In the rows, 128 means zero.
The rows of T fall into a few groups, and each row is roughly a mix of its group's hidden directions.
T (144 x 10):
[[ 87 117  71 151 119 146 174 153 109 150]
 [146  67 119  92 119 156 182 125 136 145]
 [109 138 137 141 153  99 200 113 140  86]
 [167  91 110 125 148 132 142 175  74 152]
 [158 146 183  68 123 140  95 112 143 127]
 [130 150 121  69 163  97 145 166 168 128]
 [ 86 169 161 130 112 179 132 132  84 142]
 [131 141 144 111 148  62  83 163 110 153]
 [149  85 145 135  97 199 142 104 112 123]
 [ 93 119 173 146 127 120  60 102 107 113]
 [100 140  59 118 135 122 166  92 152 108]
 [166 104  88 124  91 178 113 128  91 148]
 [110 116 161 143 185  71 155 151 127 134]
 [125 109 113 135 118 156  76  85 155  75]
 [133 199 133 110 160 161  94 149 131 108]
 [103  85 132 206 140 117 124 145 113 116]
 [168 140 131 186  92 119 165 156 152 148]
 [121  59  87  98 119  95 135 119 151 148]
 [148 151 116 143 135 126 110 152 202  85]
 [149 120  74  85 119 108 151  81  95 126]
 [ 84 168  74 132 131 167 128 141  97 104]
 [111 155 122 106 151 151 170 119 184  83]
 [122 195 131  80 115 119 142  99 150 160]
 [167 110 127 106 117  96  70  97 102  95]
 [147 172 123 109 140  69  77 106 127 117]
 [137 161  95 166 164 154  91 174 122 109]
 [150  96 115 114 118 171 203 117 134 125]
 [173 104 169 116 119  99  67 115 124 110]
 [122  85 113 109 108 206 152 119 130 125]
 [123  81 108 111 128 122 156 122  86 192]
 [162 130 204 153  89 146 120 130 132 140]
 [ 75 131 149 177 116 125 143 130 137 187]
 [102 166  84 161 132 103 111  98  81 109]
 [157 146 120 148  83 134 152 159  95 186]
 [113 156 139 169 137 128 157 179 165 172]
 [116 112 134 120  84 139  83 158 157  71]
 [157 139 153 128 128  94 104 102 184  79]
 [ 76 116 103  89 101 130 103 169  88 127]
 [ 83 135  59 104 140  96 150 121 149 131]
 [131 175 127 147  72 119  91 121 167 100]
 [ 81 167  72 153 155 153 113 125 119 108]
 [114 145 141 158  65  86 140 124 102  89]
 [112 137 143 134  90 154  75 157 136  72]
 [ 86 117 148 125 119 176 195 130 111 114]
 [152 154 128 156 135  93 102 102  59 116]
 [142 156 118 126  68 121  75 102 163 112]
 [117 104 152 184 120  95  72 106 135 109]
 [ 78 136 159 167 157 120 180 115 125 155]
 [128  98 149  80 153 132 177 119 107 177]
 [134 105 153  91 117  82 188 112 136 100]
 [122  88 135  56 131 110 155 151 126 160]
 [ 82 144  80 114 155 144  96 137 159  87]
 [142 155 175 125 123 155  58 137 102 118]
 [ 95  87 131 199 126 109 147 154 123 145]
 [ 79  87 113 120  71 145 134 122 123 168]
 [123 118  98  95 152 137 177 136 193 116]
 [ 85  78  84 129  99 109 164 109 107 133]
 [109 128 105 175 153 165 180 133 150  92]
 [130 144 120  69 151  91 150 168 170 127]
 [ 89 133  67 131 124 161 174 151 111 144]
 [144  82  60 149 131 141 158  97 128 124]
 [168 100  68 134 134 152  94  87 122 116]
 [146 133 141 125 145 126 135  40 157 117]
 [154 147 159 163 121 162 110 134  60 114]
 [131 116 138 156 129 191 131 135  79 173]
 [115 122 101 118 153 122 161 119  76 192]
 [131 138 126 151 147 200  89 127 149 166]
 [105 100 160 162 180  99 165 139 104 150]
 [ 93  95 127  54 121 108 140 148 104 146]
 [140 119 110 186 134 163 148 109  91 176]
 [177 116 104  91 113 114 178  91 100 130]
 [139 202 108  95 136 147 115 101 151 153]
 [118 181 159 153 143 132  92 152 177 105]
 [ 71 143  71 138 123  82 121 108 117 135]
 [151  86 122  86  75 104 100 129 108 157]
 [ 85 105 131 123 122 193 165 120 132 165]
 [126 153 161 139  67 116  75 107 122 152]
 [141  88 150 180 144 141  67 112 123 118]
 [169 151 147 135 176 156  92 124 134  78]
 [141 140 138 161 148 177  69 148 147 161]
 [124  79 111 161 190 142 161 142 116 112]
 [ 81  78 104  82 128 154 140 139 101 152]
 [175 133 132  72 126 142  99 175 119 100]
 [146 152 112 160 125 163 123 181 181 104]
 [165  76 161 165 154 112 142 125 169 113]
 [133 149 157 175 125  94 193 150 141 138]
 [151 133 113 156 156 101 182  93 115 176]
 [160 178 106 177 172 118 139 109 136 153]
 [169 151 165  60 103 137 114 139 144 138]
 [183 111 173 125 153 116 154 175 152 119]
 [131 102 114 116 161 131 161 158  66 168]
 [151 137 136 128 147  57 175 154 119 149]
 [133 145  71 161 158 157 101 160 106  98]
 [152 124  76  81 109 137  81 141  92 122]
 [ 99 130 198 126 132 130 146  88 138 171]
 [ 82 110  97 103 132 182 143 158 167 128]
 [116 130  87  73 128 103 176 161 123 154]
 [176 112  85  82 112 136  84 144 115 112]
 [ 81 169 119 178 132 127 144 130 158  84]
 [149 155  80 148 176 123  87 126 124 169]
 [105 114 122  64 128  88 154 147  96 161]
 [ 74 157 118 148 112 101 138  69 114 151]
 [119  80 164 149 146 181 138  81 131 133]
 [133  84  87  85 100 143 128  87  92 118]
 [ 89 125 116  89 102 139 196 111 126 154]
 [ 95 164 124 155 119  96 102  63 119 148]
 [168 138  98  69  91 160  97 130 127 118]
 [141  83 111 158 123 148 160  96 166 176]
 [163 105 190 132 129 118  67 130 123 141]
 [107 169 109  86 145  62 123 156 128 125]
 [150 114 198 167 128 161 132 162 136 132]
 [ 89 170 127  96 106  93 123 163  83 112]
 [ 93 115 136 185 136 155 170 112  97 162]
 [145  86 188 151 177 125 135 151 130 108]
 [178 104 176  87 128 138 101 163 140 110]
 [ 89 129  86  77 171 130 131 133  87 121]
 [ 91 147 143 159 143 101  70 130 177 122]
 [154 101 107 129 136 119 100  61 110  83]
 [ 99 171 102 109 132  57 121 154 120 136]
 [ 84 146 158 170 144  68 145 125 136 148]
 [140 127 171 144 125  95  64  99 163 128]
 [141  82 127 200 133  99 141 138 152 148]
 [122 110 101 171 137  97 102 144  84  76]
 [ 92 157  73 137 156 109 153 116 162  93]
 [107 182  84 149 123 127 119 106  76 103]
 [111 146 125 134 128  61  66 106 124 138]
 [140 141 127 202 169 132 130 157 164 130]
 [118  97  82 191 141 113 149 155 110 104]
 [144 122 134 146  89 152  97  54 122 111]
 [209 138 168 122 132 114 135 105 109 115]
 [170 121 169 108 143 106 160 135 190 123]
 [158 138 106 111 112 181 178 118  85 110]
 [162 103 134 140 164 120 181 131 161  80]
 [ 99  68 103  97 106 158 100 160 144 120]
 [157 123 172 116 154 148 173 118 106 183]
 [ 72 114 103  91 110 150  88 159 117 100]
 [144 153 112  61 119 154 163 112 170 132]
 [ 89 122  86 135 177 159 141  82 112 144]
 [100 101 128  71  95 100 132 161  88 145]
 [ 98 137  79 104 125  73 163 114 160 141]
 [129 177 118 155  67 127 100 120 165 106]
 [ 71 115  71 132 131  82 119 105 131 142]
 [134 156 164 148  94 138  78 140  72 124]
 [ 90 108 150 137 111 178 157 110 144  74]]
In each list below, one row fits none of the groups, and each other row fits one group, some only roughly. Which row is it?
  * Q505: [ 84 103  58 142 146 137 124 129 162 110]
  * Q45: [154 183 131 161 154 128 126 128 181  92]
  * Q784: [115 100 135 165 136 131 137  97 205 119]
  * Q716: [120 160 170  91 125 114  97 170  79 134]
  * Q984: [135 111 151  65 138 112 151 160 180 116]
  * Q694: [134 105 114 119 188  76 148 170 129 113]
  * Q16: [144  64 144 107  70 141 116 157 124 128]
  * Q587: [132 128 155 169 116 185 176 166 124 130]
  * Q340: [170 157 169 138 133 188 104 127 150 150]
  * Q818: [128 159 134 160 169  87 176 170 114 124]
  * Q89: [ 98 115 140 114 118 192  81 116 100 155]
  * Q765: [174  96 143 140 152  73 119 172 145 114]
  * Q235: [154 153  90  62 118 133 153 100 121  97]
  * Q154: [138 179 111  92 107 171 116  97 159  97]
  Q340
  * Q132: [167 153 153  95 107 142 181  94  98 147]
  * Q718: [ 92  75 155 165 110 111 172 149 127 146]
  * Q759: [ 87 107 158 178 160 133 157 112  95 158]
  * Q453: [146  62 170 137 115 156 115  96 146 155]
  * Q38: [ 95 130  46 132 144 118  94 133 141 124]
  * Q844: [ 98 143 158 101 141 104 110  62 113  93]
  * Q435: [149 107 137 188 126  92  87 160 101 112]
  * Q465: [138 129 163 113  84  84 124 121 150  68]
  * Q530: [112 177 144 133 137 125 118  99  55 145]
  * Q896: [106 127 162 138 103  84 126 126 197 149]
  * Q304: [137 139 100 119  93 171 146 134  71 171]
  * Q593: [108  93 124  79 118 107  74 148 112 164]
  * Q71: [141 177 144 117 134 165  98 165 167 167]
  * Q743: [124 159 108 154 117  76 176 129 159  91]
  * Q905: [ 92 109  89 157 142 156 102 103  88  87]
  Q132
  * Q794: [ 73 101 102 105 116 114 135 174 127 174]
  * Q968: [146 148 195 180 105 112 140 152 136 135]
  * Q85: [155 116 124 161 151 151  65  81 146 126]
  * Q224: [ 86 149 111 135 125 145 172 120 162  68]
  * Q589: [109  77 110 164 153 172 163 138 120  96]
  * Q158: [152  79 186 129 123 137 105 100 164 151]
  * Q477: [135 115 156  89 168 135 168 110 182 106]
  * Q254: [ 89 166 133 181 155 161 101  93 126 134]
  * Q734: [161  91 109  76 125 130  73 131  97 139]
  * Q815: [119 157  81 149 127  99 192 104 108 118]
  * Q977: [142 173 162  72 141 119 116 169 108 152]
  * Q866: [133 149 103 110 143 177 194 102 108 141]
  * Q834: [ 86 144 116 110 139 164 190 168 113 129]
  Q866
  * Q766: [ 81 133 175 100  96 108  96 151  96 148]
  * Q66: [137 113 158  97 160 110 156 126 191 164]
  * Q88: [144  58  98 140 131 158 145 175 126 131]
  * Q236: [138 177 127  96  88 155 152 115 178 107]
  * Q131: [104  57 122 106  99 138 145 125 166 101]
  * Q171: [125 130 180 111  98 104  99  98 115 185]
  * Q901: [118 152 147 106 107 139 128 155  53 161]
  * Q428: [107  81  69 133 145 154  99 120 165 143]
  * Q316: [ 93 140 121 122 128 134 183  77 163 162]
  * Q441: [122 161  95 127 115 118 208 132 153 124]
  * Q670: [ 56 130 139 141 110 131 111  99  77 127]
  * Q133: [104  72 135 105  74 149 111 156 102 144]
  * Q556: [ 99 195 146  76 115 123 147 150 132 142]
  * Q546: [108 138 154 124 171 117 188 111 177 131]
  Q66
  * Q114: [152 152 112 160 115  63 172 115 115 149]
  * Q560: [126  74 120 163 180  98 124 126  88 140]
  * Q861: [161 128 109 103 132  68 145 169 114  87]
  * Q73: [100  71  77 113 149 148 113 125  88 130]
  * Q787: [114 182  73 109 137 154 138 175 126 137]
  * Q532: [ 89 113 182 125 141 100 107 150 182 121]
  * Q621: [ 91 120 143 151 147  90 110 143 199 135]
  * Q897: [132 147  95  97 169  80 143 133 182 121]
  * Q711: [113 128 182  87 121 132 193 133 120 110]
  * Q395: [111  97 106 176  77 140  98 134 144  88]
  Q532
  * Q541: [152 138 126  86 147 101  64 162 153 140]
  * Q643: [109 130  83 144  93 116  87 158 102 176]
  * Q591: [113 104 170 128  77 128 153 154 145 180]
  * Q786: [183 103 180 137 117 127 103 155 110  91]
  * Q281: [192 120 118 126 104 123  99 152 174  92]
  * Q104: [ 80 119  58 124 136 120 131 107 157  99]
  * Q83: [ 85 176 121 100 112 166 104 134  80 124]
  * Q998: [175  98 163  93 121 146  99 101 167 152]
  * Q940: [100  93 138 153  74 169 158  97 135 146]
  * Q518: [143 183  72 153 150 147 123 165 140 139]
  Q786
  * Q217: [ 86 146 170 170 126 107 108 107 159  87]
  * Q480: [141  99 159  89  85 139 149  90 123  81]
  * Q887: [138 107  99  82  96 156  92  83 105 150]
  * Q116: [ 74 135 124  86 122 122  80 118 126  80]
  * Q537: [116 131  84 147 163 154 140 149 143  62]
  * Q683: [107 172 117 103 117 158 107  71 132 170]
  * Q317: [133 134 128 134  81  73 108  76 109 157]
  * Q238: [119 128 106  91  86  67 143 157  94 129]
  * Q110: [104 107  94 111 117 149  95 103  67  94]
  * Q315: [127  91 123 113  68 137 141 184 102 146]
  * Q49: [150 180 122  87 126 108 175 147 162 153]
  * Q258: [ 71 134 177 109 126 142 110 158  85 113]
  Q480
  * Q640: [103 103  99 146 193 139 145 110 102 167]
  * Q925: [111  93 109 168 166 137 141 163  74 113]
  * Q389: [105 153 140 149  90 141 147 116  94 195]
  * Q761: [125  91  80 135 183 121 111  98  95 105]
  * Q699: [105 174 102  95 124 137 100  67 107 139]
  * Q811: [120  68 126 172 157  89 134 131  90 141]
  * Q328: [128 101  85 122 129 148  87  93  87  85]
  * Q275: [114 136 178 142 147 147  86 182 111  97]
  * Q152: [110 146 137  70 147 144 191 123 131  99]
  * Q934: [128 132 108 142 132 157 158  95 198  93]
  * Q84: [139  90  79 162 124  96 126  87 169 125]
  * Q362: [106 169  83 126 191 106 144 109 114 139]
  * Q121: [139 126 179 120 180 112 166 156 159 102]
  Q640
  * Q725: [ 80 143 133 112  97 109 149 113 185  89]
  * Q944: [ 77 132 180  99 121 139 104 123  84 102]
  * Q740: [ 92 155  65 130  98 174 139 106 123 124]
  * Q782: [125  78 101 132 101 147 122 138 193  99]
  * Q644: [141 142 109  80 182  94 153 143 130 168]
  * Q953: [190 138 115  69 156 120 149 117 139 106]
  * Q623: [ 98 157 180 159 104 125 110 142  85 164]
  * Q802: [152 169 109  95 132 189  86 128 140 141]
  * Q46: [146 102  98 100 121 158  90  65 118 109]
  * Q82: [141 117 129 179 126 136 147  55 143 103]
  * Q820: [138 135 140  94 167 148 110 152  85 187]
  * Q165: [ 53 149 114 164 110 137 117 156 152 137]
  * Q107: [ 87  60 128 101 106 159 148 107 124 111]
  * Q462: [113 185 124 172 150 138  91  87 141 147]
  Q725
  * Q975: [115 140  54 105 122 137 128 123  81  99]
  * Q676: [164 183 134 161 162 135 157 137 172 120]
  * Q377: [109 143  63 106 105 164 148 140 115 170]
  * Q917: [ 92  81 144 132  69 131 132 124 124 175]
  * Q122: [104 170 104 175 108 127 144 133 168  81]
  * Q547: [132 142 154 136 106  64 163 122 159 170]
  * Q273: [174 168 102  83 152 144 133 132 113 174]
  * Q207: [131 141 157 155 183 146 128  91 141  74]
  * Q115: [144 115 142 159 162 128 132 101 200  99]
  * Q808: [ 95 156 110  91 141 163 186  94 138 122]
  * Q432: [116 143 103 153 148  97  68  79 110 114]
  * Q601: [183 100 111 158 128 118 162 120 180 154]
  * Q642: [150 115 152 110 161  64  78 135 137 142]
  * Q233: [ 69 166 179 117 123 132 113 101 111 153]
  * Q185: [107 161 113  89  78 186 125 130 145 115]
  Q273
  * Q483: [ 88 154 114  76 156 126 166 159 154 105]
  * Q755: [119 163 150  96 116 116 102 159  63 154]
  * Q255: [120 110  96  97  70  86 153 130  93 144]
  * Q724: [130 164 136 118 150 177 153 181 120  86]
  * Q978: [154 172  98 160 130 119 140 119 152  63]
  * Q75: [167  81 161 151 133  80 110 113 164 126]
  * Q170: [106 139 106 143 168 149 148 134 155  57]
  * Q125: [105 150  93 132 161 167 148 176 102 165]
  * Q870: [173 144 147  87 136 177  85 123 153 146]
  * Q460: [139 170 108 128 151  80 131 148 112  67]
  * Q461: [139 187  84 127 150 121 121 185 124 115]
  * Q781: [113  95 108 136  83  92 129 171 102 171]
  * Q729: [131 122 113 104 168 161 106 165  94 183]
  * Q571: [187 121 105 158 140 102 128 112 186 140]
  Q978
  * Q638: [157 105 142 101 159 184 163 147 159 105]
  * Q457: [122 201 123 152 152 137  94 141  89 128]
  * Q555: [156 178 106 111 158 132 184 139 156 106]
  * Q151: [160 164  99 140 131  62  89 136 135 141]
  * Q513: [131 110  98  67 146  73 121 154 135 152]
  * Q817: [110 112 149 153 107 181 151 114 189 114]
  * Q680: [128 169 124 119 130  91 100 146  57 146]
  * Q666: [ 65 120 124 101 106 111 131 113  91 178]
  * Q196: [131 147 132 150 124  84 116  63 159 167]
  * Q994: [141 103 171 154 128 164 124  82 169  94]
  Q666
  * Q849: [146 191 118 132 173 144 142 125 148  81]
  * Q150: [126  94 124 177 135 164 150 167 163  89]
  * Q539: [105 128  87 158 133 130  83  71  98 110]
  * Q923: [ 87 162  79 138 175 136 141 110  95 146]
  * Q706: [ 93 106 107 143 126 125 151  88 199 123]
  * Q952: [108  70 122 126 176 154 152 157 164 119]
  * Q334: [181 104  69 143 124 128 147 109 166 145]
  * Q780: [135 108  75 112 139 163 136  78  93  98]
  * Q336: [161  99  97 124 109 123  63 147  90 115]
  * Q988: [ 89 150 137 167 108  89  77 116  97 148]
  * Q219: [148 116 150 144 123 156 159 118 183 186]
  * Q416: [117  89 128  85 125  77 161  84 117 149]
  * Q872: [127 137 101 174 127 109  89 178  91  99]
  Q150
  * Q796: [141  64 126 154 136 150 154 184 145 135]
  * Q927: [120 116 113  97 139 151  78 165 181  97]
  * Q627: [ 71 159 106 144 111 155 125 113 184 112]
  * Q365: [ 90 123 140  90 105 167 159 114 139 184]
  * Q594: [132 101  97 132 168 180 176 117 122  96]
  * Q613: [133 120  94 108 142 157  71  78 122  95]
  * Q830: [142 121  74 155 143 160 183 159 123 107]
  * Q488: [ 75 165 129 164 140 173 109 150 115 159]
  * Q575: [120 125  98  99  91 143  79 151 124  71]
  * Q177: [147  78  69 124 118 120 111 118  87  96]
  * Q388: [117  69 114 116  99 170 108 137 103 172]
  * Q685: [158 133 207 125 117 118 152 126  93 149]
  Q575
  * Q440: [123 121 107 182 154 137  82 139  89  88]
  * Q189: [146 167 123 100 106  84 127 178 102 165]
  * Q534: [127 178 161 110 120 118 100 158  68 145]
  * Q508: [110 109 110 131 145  84 134  76 188 129]
  * Q458: [121  72 159  97  76 117 150 153 109 142]
  * Q192: [152  93 157  95 112  97 148  67 151 128]
  * Q471: [181  97 192 111 133 158 114 126 135 145]
  * Q360: [109 176  91 160 175 118 149  86 125 129]
  * Q668: [ 93 124  61 146 127 165 130 171 115 141]
  * Q364: [101 132  76 158  95 126 125  97  91 171]
  * Q600: [105 131  58 107 152 106 142 169 146 149]
  * Q139: [139 118  97 114  91 140  93  72 147  83]
  * Q100: [132 160 117 131 132  95 141 142  68 186]
  * Q232: [166 110  95  62 134 154 136 103 158 118]
  Q139
  * Q858: [124 103  93 149 202 129 147 143 104 103]
  * Q941: [128 143 101  85 166 121 113 187  89 122]
  * Q899: [108 109 129  89 123 151  92 166 176  87]
  * Q490: [ 91 105 128 173 123 125 142  96 195 128]
  * Q119: [129 152 151 153 119  96 153 109 179 184]
  * Q144: [109  80 146 167 128 177 102 114 136 170]
  * Q496: [103 117 114 108  84 125  62 168 123 108]
  * Q863: [128 112 128 157 152 150  76 161  93  79]
  * Q936: [147 119 145  79 134 100 162  76  89 112]
  * Q265: [118  96 121 128  83 132  61 162 128 102]
  Q936
  * Q95: [100 171 155 190 141 150 144  97 150 125]
  * Q419: [138 169 107 120 153 188 145 161 105  92]
  * Q168: [138 101 157 165 134 127 132  94 201 120]
  * Q74: [158 169  83 116 149 109 138  89  96  91]
  * Q744: [176  96 152 132 118  94 173 108 172 135]
  * Q596: [120 146  98 133  87 182 118  85  89 115]
  * Q282: [136 184 131 160 103  77 142  90 110 116]
  * Q503: [123  67  92 138 130 122 154 103 182 114]
  * Q474: [163  99 104 117 133 150  75 154  96  86]
  * Q81: [121 161 164  82 114 106 156  77 153 147]
  Q95
  * Q573: [130  54 129 128 169 133 171 140 145 139]
  * Q438: [176 132 150 125  95  79 108 114 177 147]
  * Q15: [117 167 109  92 114 184 173 136 107 149]
  * Q491: [116  67  98 161 116 168 136 102 160 114]
  * Q250: [123  61 155 100 151 134 172 137 103 147]
  * Q557: [ 98  87 109 156  84 159  97 100  96 111]
  * Q52: [136 195  99 133 167 163 118 160 142 138]
  * Q446: [177  67 155 131 120 168 119 109 119 152]
  * Q264: [112 146 171 132  88 107  85 141 172 162]
  * Q697: [165 175 100 104 142 148  70 148 118 113]
  * Q347: [151 108 145 135 173  62  91 120 148 140]
  * Q484: [110 125 141 145 181 158 167  96 148  83]
  Q250
  * Q933: [115 176 145 159  85 124 132 110 184 108]
  * Q311: [134 120 102 117 153 201 107  90 115 101]
  * Q361: [136  87 110 144 142 133  87 106  92  67]
  * Q754: [ 67 137 139  63 141 126 150 126 118 101]
  * Q183: [122  81  67 101 101 140 116 156 112 100]
  * Q982: [158  63 139 110 148 144 152 107 111 172]
  * Q873: [ 78 102 119  98  77 129 109 156  99  99]
  * Q942: [114  77 132 139 125 141 103  62  97 104]
  * Q140: [134  79 165  91 118 157 136 184 113 120]
  * Q603: [146 103 136 167 147 180 125  86  97 164]
  * Q470: [125 108 144 112 107 140 158 151 160 203]
  Q183
  * Q691: [121  72 107 131 135 114 144 121 160 194]
  * Q635: [158  73  98 111 183 113 156 147 123 123]
  * Q14: [116 119 101  82 137 143 120 201 154 139]
  * Q705: [150 141 114 150 152 170  63  88 135 127]
  * Q76: [113  58 136  82  85 113 123 128 122 136]
  * Q918: [105 162 174 167 110  90 143 113 170 148]
  * Q673: [145 103 100 112 130  81  59 128 130 152]
  * Q156: [129 105 174 144 101  89 146 167 152 172]
  * Q732: [104 124  90  86 179 134 155 124 117 176]
  * Q279: [116 140 121 142  66 127  73 157 113  95]
  * Q7: [114  94 149 121  85 156  67  96 132 147]
  Q691
